In the data rows, zero lies at 4.5, halfway between 4 and 5.
What is the hidden score of each row? Scores go from 0 to 20, and 10 is about the middle. The score is a weighted sum of the row's numbers plus the product of two more (or one squared), each taken from its middle value.
[6 2 5 6 3 6 4 3 3 6 6 6 2 6 5 6] -> 7
[6 8 4 6 4 3 4 2 4 3 5 7 2 6 8 6] -> 8
[2 3 4 3 4 3 2 5 6 6 5 5 6 6 7 3] -> 9
[2 4 3 3 5 3 4 6 6 6 3 1 6 3 8 3] -> 12
[2 5 5 3 3 3 3 5 6 6 5 5 6 3 5 3] -> 13
[6 1 3 3 2 3 4 5 7 6 5 3 6 6 4 6] -> 10
[6 6 5 3 6 3 4 4 3 3 6 5 6 6 8 6] -> 10
[6 8 4 3 8 6 4 3 2 3 4 5 2 3 3 6] -> 7
[2 3 5 6 3 3 5 3 5 6 4 6 6 6 7 3] -> 7
[2 4 4 3 4 3 5 6 6 3 4 4 6 6 7 3] -> 12
[6 7 6 3 3 3 4 2 2 3 2 8 6 3 5 6] -> 19
[6 5 4 6 6 3 3 3 2 6 6 4 6 6 7 3] -> 10
[6 5 2 6 4 6 4 3 6 6 3 5 6 6 6 3] -> 8
[6 4 4 3 4 3 3 4 5 6 4 2 6 6 5 3] -> 7
[6 5 4 3 4 3 4 7 3 6 5 5 2 6 5 3] -> 9
[6 2 4 6 2 3 3 3 4 3 4 4 6 6 4 6] -> 6
[2 6 4 6 4 3 4 7 3 6 5 5 6 6 4 3] -> 9
[2 4 4 3 5 3 4 7 6 6 6 7 6 6 5 6] -> 10
[6 6 9 6 5 6 4 3 4 6 5 3 2 6 4 3] -> 6
[6 8 5 3 8 6 7 4 3 3 2 5 2 3 3 3] -> 7
[6 4 2 3 3 6 8 8 4 6 5 3 6 3 5 3] -> 13
[6 5 5 6 6 6 7 6 3 3 3 3 2 3 0 6] -> 9
[6 4 3 6 4 3 2 2 5 6 4 6 2 6 5 6] -> 7
[6 4 6 3 3 6 5 5 6 6 5 5 6 3 4 3] -> 14
[2 4 5 6 8 6 9 6 7 6 2 1 2 3 1 3] -> 10
[2 3 3 6 4 6 3 7 4 6 5 3 2 3 4 6] -> 12
[6 3 5 3 5 3 1 4 4 6 4 4 6 6 3 6] -> 10
[2 4 4 6 3 6 6 6 4 6 7 5 6 3 4 6] -> 12
[2 3 4 3 3 6 3 3 5 6 4 6 6 6 7 6] -> 15
[6 3 4 6 3 6 4 4 5 6 3 5 6 3 3 6] -> 16
[2 4 4 3 3 6 5 5 5 3 4 5 6 6 5 6] -> 9
[6 2 4 3 3 6 9 7 6 6 4 5 6 6 3 3] -> 10
[2 6 4 3 6 3 4 3 4 6 7 4 6 3 5 6] -> 10
[6 6 6 6 7 6 3 4 5 3 1 2 2 3 2 3] -> 7
[6 6 6 6 9 6 2 2 4 3 2 2 2 6 7 6] -> 7
[6 4 4 3 3 3 6 7 4 6 5 7 6 6 4 3] -> 9
[2 3 3 3 7 6 6 5 6 6 5 6 2 3 3 3] -> 10
[2 6 2 3 2 6 7 5 7 6 6 5 2 6 5 3] -> 11
[6 3 6 6 6 6 3 5 5 6 5 5 6 6 5 6] -> 8
[6 4 5 3 4 3 6 6 5 6 4 6 6 3 3 6] -> 15
[6 9 7 6 6 3 4 4 1 3 3 3 6 6 2 6] -> 4
[6 4 4 6 3 6 0 2 4 6 5 3 6 6 7 6] -> 8
[6 4 5 3 5 3 4 7 4 3 4 5 6 6 2 6] -> 8
[2 4 3 3 1 3 3 5 6 6 3 6 6 6 4 3] -> 14
[2 2 5 6 6 3 5 3 4 6 4 5 2 3 4 3] -> 7
[6 3 5 3 6 6 7 7 6 3 6 4 6 3 3 3] -> 16
[6 3 4 3 4 6 6 5 6 6 5 4 6 3 3 3] -> 11
[6 5 4 3 6 6 5 4 6 6 4 5 6 6 4 3] -> 8
[2 3 3 3 4 6 7 5 5 3 3 5 6 6 3 3] -> 8
[6 6 6 6 7 6 5 3 3 3 3 1 6 6 4 3] -> 8
[2 5 3 3 6 3 5 6 5 6 3 5 6 6 4 6] -> 10
[6 3 7 6 7 6 7 5 3 3 2 2 2 3 2 6] -> 8
[6 4 6 3 4 6 6 4 5 6 4 4 2 6 1 3] -> 9
[6 5 4 3 7 3 3 3 3 6 7 2 2 6 8 6] -> 12
[2 5 4 3 3 3 2 5 6 6 3 6 6 6 8 3] -> 11
[6 7 4 3 3 6 3 3 3 3 5 5 6 6 7 6] -> 7
[6 4 4 3 3 6 4 5 5 3 5 4 6 3 3 3] -> 10
[6 5 3 3 3 3 5 6 5 3 5 4 6 6 3 3] -> 11
[6 2 3 3 3 6 5 4 4 6 5 6 2 3 4 3] -> 10
[6 4 7 3 2 3 4 3 3 3 2 4 6 3 8 6] -> 13
[2 4 6 6 6 6 7 5 8 6 4 1 2 3 3 3] -> 11
[2 6 2 3 4 3 4 7 6 6 4 6 6 3 6 3] -> 12
[6 3 5 6 5 6 2 3 5 3 3 4 6 3 6 6] -> 8
[6 4 5 6 4 3 7 6 4 6 5 5 6 6 4 3] -> 9
[6 5 2 6 4 6 5 4 7 6 7 3 6 6 4 6] -> 12
[6 4 5 6 3 3 3 3 2 3 2 3 6 6 6 6] -> 5
[6 7 6 6 8 6 4 6 3 3 2 2 2 3 1 6] -> 8
[6 7 4 3 5 3 3 3 2 6 7 4 6 6 5 6] -> 7
[2 3 3 3 4 3 2 3 6 6 5 2 2 3 5 6] -> 11
[2 2 4 3 4 3 5 7 6 6 5 5 6 6 4 3] -> 10
[6 4 3 6 4 3 8 4 3 6 6 6 6 3 5 3] -> 10
[6 3 5 3 4 6 6 4 5 3 8 6 6 6 6 3] -> 14
[6 4 3 6 6 3 3 2 8 6 3 1 6 3 6 6] -> 9
[2 4 3 6 3 3 6 8 4 6 5 5 6 3 5 3] -> 13
[6 4 4 6 3 6 4 4 3 6 4 5 6 6 4 6] -> 9
[6 4 8 6 3 6 3 2 2 3 2 3 6 6 6 6] -> 7
[2 1 2 3 4 6 8 8 4 3 4 3 2 3 4 3] -> 19
[6 5 4 6 3 3 3 3 1 3 5 2 2 6 5 6] -> 10
[2 7 3 3 5 6 6 6 7 6 6 6 2 3 3 6] -> 13
[6 3 6 3 7 6 5 5 7 6 4 4 6 3 2 3] -> 11
[6 3 3 3 2 6 6 2 4 3 6 7 6 3 5 3] -> 8
[6 3 4 3 5 6 7 5 4 6 5 5 6 3 2 3] -> 10
[6 2 3 3 2 6 4 4 5 6 4 2 6 3 4 6] -> 16
[6 5 5 3 3 6 4 7 4 3 3 9 6 3 4 6] -> 14
[6 6 6 6 5 6 4 3 3 3 2 7 6 3 5 6] -> 10
[6 3 4 3 3 6 5 4 4 6 8 5 6 6 2 3] -> 8
[2 4 5 3 4 3 3 4 9 6 5 7 6 6 5 6] -> 14
[6 5 3 6 4 3 3 3 2 6 5 5 2 3 4 6] -> 8
[6 4 4 3 4 3 4 5 2 6 5 5 6 6 3 3] -> 7
[6 3 3 3 3 3 4 5 7 6 6 7 6 6 7 6] -> 10
[6 5 7 6 6 6 2 2 2 3 2 2 2 3 6 6] -> 6
[6 7 6 6 4 3 2 2 3 3 3 4 6 3 6 6] -> 7
[6 3 5 6 4 3 3 5 5 6 3 4 6 3 6 6] -> 11
[6 5 4 3 4 6 2 3 2 3 6 7 6 3 7 6] -> 9
[6 7 6 6 5 6 4 2 2 3 2 5 6 6 5 6] -> 6
[2 4 5 6 3 3 3 2 3 3 7 6 2 6 5 6] -> 8
[6 6 6 6 5 3 5 3 3 3 5 4 2 6 6 6] -> 9
[6 6 7 3 4 6 2 3 2 3 7 3 6 3 6 3] -> 8
[6 5 7 3 6 6 4 3 3 6 7 4 2 6 7 6] -> 7
[6 6 6 6 3 6 8 3 7 6 4 7 6 3 4 3] -> 13
[6 3 4 3 4 6 6 5 4 6 7 5 6 3 1 3] -> 10
[6 6 3 3 4 3 3 2 3 6 3 6 6 6 8 6] -> 11
[6 3 5 3 4 3 3 4 6 3 4 7 6 6 5 6] -> 8
[2 4 2 6 3 6 3 4 4 6 4 6 2 6 6 6] -> 9
[2 2 4 3 5 6 6 6 6 6 5 5 2 3 3 3] -> 11
[6 7 2 3 5 3 3 2 3 3 7 6 6 6 9 6] -> 11
[6 6 4 3 4 6 3 3 2 6 7 4 6 6 4 6] -> 8
[6 8 2 6 4 3 3 4 3 3 1 5 6 3 6 6] -> 8
[6 7 6 6 1 3 5 2 3 3 3 7 6 3 3 6] -> 14
[2 3 3 6 5 3 2 5 6 6 4 3 6 3 5 6] -> 11
[6 8 6 6 4 6 5 6 5 3 3 5 6 6 3 6] -> 8
[6 6 3 3 6 6 2 3 2 6 3 5 6 6 5 6] -> 11
